One vector is turned by the same rotation once a step. Each row is the vector after some number of steps, and that number follows the row.
The counts run from 0 to 399.
[ 11  15 -21   8  -2  -4 -22 -10  -1  15  -8  -5  26  19  -7  -8  10  13
 -15  -3   3  -9 -18 -13  -2  -1  11   4   0  11 -13   0]  193
[ 16  -8   9   9  -3   1  -8   3 -28   0  13  16 -14  -2  11  10   0   6
   6   1 -17  -4   4  -5  -5 -13  14 -15  -5   3  27  21]  167
[-22 -10  -4   4  17   3   4   7  23   3  10  -1 -11  11   2 -12   2   1
 -14   2   9  17  26  -3  13  -3  -8 -11   0 -12 -17 -11]  353
[-18 -10  -2  18  12  12  12  -1  33   9  10 -10   1 -12 -15   5  -5   0
 -14   3  -2  10  12  -3   0  -1  -4   2  -2  -1 -27  -7]  5
[-11  -5  17   8   8  -5 -15   7 -23   7  12  -7  17  -5  -1  27   1  -8
  -1 -11  11  17  -9  -8 -21   9   6  -6   1  20  -4   6]  102
[-21  -4   0  -8 -18  14   1 -14   8  12  11  -2 -14 -13  13  11 -14 -12
   5  22  -9   4 -14   0 -14   9   6   2  14  -7 -17 -12]  142
[  9   9   4  -1   7   3  -2 -17  -1  -6 -11  -4   6 -20   8   9  26 -21
   7 -10   0  -6   2  20   5  27  10   0 -12   4  17   0]  343
[ -2 -12  -3  18  29  -7  12 -16 -32 -14  -3  -3  -6  -3  12  -6  -1  -9
  -6  -5   0  14   4 -10   6  -3   5 -13 -14  -2  20   5]  14
[ -6 -11  13   4 -18   9  -6   8  -8   6  22  12 -24  -7   7   8 -11   9
   0  19 -22   8   4 -11 -13 -18   4  -4   6   0  -4   6]  163
[-23   8   8 -14  -5 -12  -3   9 -17 -23  -2  -2   1  17   1  -8   8   2
   1  -6  35  13   7   1  14  14  -8   5  -6  -6   4 -17]  116
[-10   5  17  -9 -34   1  -9  26   5   1  21   8 -10   2  -3  10   6  19
   2  11   0   8   6  -7   1 -16  -7   4   6   8 -12   5]  181
[ 26   6  -1  13   4 -10  -6  -3 -20   5  -4   3  12  -8   4   8  17 -17
   3 -11   4   0 -18  -7  15 -20  10 -11 -10   9  13  16]  188
[-22   6  -9 -11  -2   6   3 -11  -9 -23   1  11  -3  21  -5 -12   2   7
  -1  -8  14 -18  11   4  10  24   6  -6 -10 -13  22  -7]  133
[ 17  -7  -4   0  16  -5  11 -17   1 -17 -15  -2  -9  15   6  -8 -10   6
   4 -11   5 -19   9  23   2   9   3  -3   2 -24  23   9]  152
[ -4  12   2 -15 -11 -24 -16  -9   3  -4   4  -1 -18  12  11 -30   7   7
 -10   8 -11  12   3  -5 -16 -14 -11   0  11  -1  -7  -5]  77
[-25 -16   8  12  -5   2  18  12 -16 -12  19  -3  -8  -2  -6  29 -22   3
   3  -3  15   9  -3   0  -2  -6   4 -12   7  -8   2   6]  376
[ -7  10  -4  -7 -17 -27  10 -17 -18 -23   3  -6  -7   9   3 -10  -4   9
  -3 -11  15   0 -15   5   1 -13  -3  -8  14 -12  11   5]  290
[  2   1   4   8   6   4  21 -21   1 -11 -18  -7  -6 -34  -4  -9   2 -27
   7   3  -6   4 -11  -3  -5  -6 -12  13  -7  -6  -6 -15]  226
[ 13  -2  -8  -8   9  26   7  -5  10  19  -5   1   1 -21  17   0   5 -17
   9  19 -12  -2  -2  -6  11  25  -4   7 -13  16 -10  -1]  126
[ -1   2  -5  -6 -13  -9  -7 -10   9  15  12 -12   7   0  18  24  -8   4
  -3   6   6  -3 -24  15 -11  15  18  -9  23   3 -15   6]  277
[  6   2   1  -8  15   0  -1 -18  -8  -2 -20  -4 -14  -9  15 -31   1  -6
  -2  16 -14  11   4 -12 -13   7 -12  17  -7   0  -7 -16]  230
[ 15   3  23 -22  -2   6 -11  12  -8  -2  -3  14   1 -12   2   5  15  -9
  15  -2  -9  -5  15   4 -12  12 -15   3  -9  22  15  12]  321
[  2  -2 -16   7  -8  15   2  -7  22  21  19   2   9  -2  -3  18  -8  13
  -6   9 -17 -13 -13  -1   0   3  14 -11   7  10 -13  16]  280
[ -6  -2  -8  10   0 -22   1 -11 -12   2   4  -8   4  13  -3   1 -19  -3
  -9  -5  10   8 -28 -11 -12 -23   4 -16  24  -7  -6   2]  293
[ -2   0   1  -7 -10  -1  -7  -4   6  18  15   0   4  -5  -3  10 -18   8
  -5   9 -21  -1 -14 -16 -30  -2   0  -2  16  20 -16  15]  298
[ -5 -13  16   7  24 -12 -10  13 -15   6   4  -7  13   1  -1  17   2 -15
  -1 -13  17  24  -1  -5 -12  -6  -6 -10   1  14  -4   6]  101
[ 15  -4  -1  -5  11 -10   6  -3  16  19   0 -13   3  -4  10   6 -20  -8
  -5   6  -2   8 -21  -5 -18 -13 -13  -1  24   7 -23   7]  296
[ -6  -7  10  -7   5  -6 -24  10 -19   1   0  -2   1  22  20  21  -6   5
   0  -1  17   7   3  16  -5  27  19  -6   7  -7   9  -5]  255
[-34   1  11 -11  -2   3  12   1   4 -17  16   4   9  -5 -24  13  -2  -9
   0 -17   5  -8  14   8 -15  15 -13 -10   5   7   5   7]  220
[  5  13   5  10 -15  -3   2 -17   5 -14 -11  -7   1 -22 -21  -8  15  19
  -4   1 -16 -14  -2   2 -10  -3  -3  29 -11   8  -8   0]  90
[ -7  -8  15 -11 -17   9  20  12 -18 -23  12  11 -19 -12   5  10  -7  12
  17   7   4  -2  10   0  13   7  -3   4 -12  -1  13   6]  29
[ -7 -10 -12  18  24  -2  -3 -14 -14   3  -7 -18  16  11  -2   9 -23  13
 -13   2   3   4 -12  -3 -16  19  19   4   0  -3  -7  -4]  19
[ 26  11 -18   9  11  -9 -11  -7   7  14 -16 -10  24  11  -1  -8  11   2
  -6  -4   5  -8 -21  -7  10  -6   7   7  -2  10 -10   5]  192
[-19  -8   2   2  -6  18   6  10   7   0  13  -4  -3   2  -8  16 -20  31
  -5  16  -4  -1  10  -8  -8  19   3  14   0   8 -16   1]  24
[-10   3  -6 -14   3  -1  15  -8   2 -24 -10  -1  -5  20   4 -12  -2  -1
   4 -11  22  -9  10  17  15  21  -3  -2   0 -21  14 -12]  134
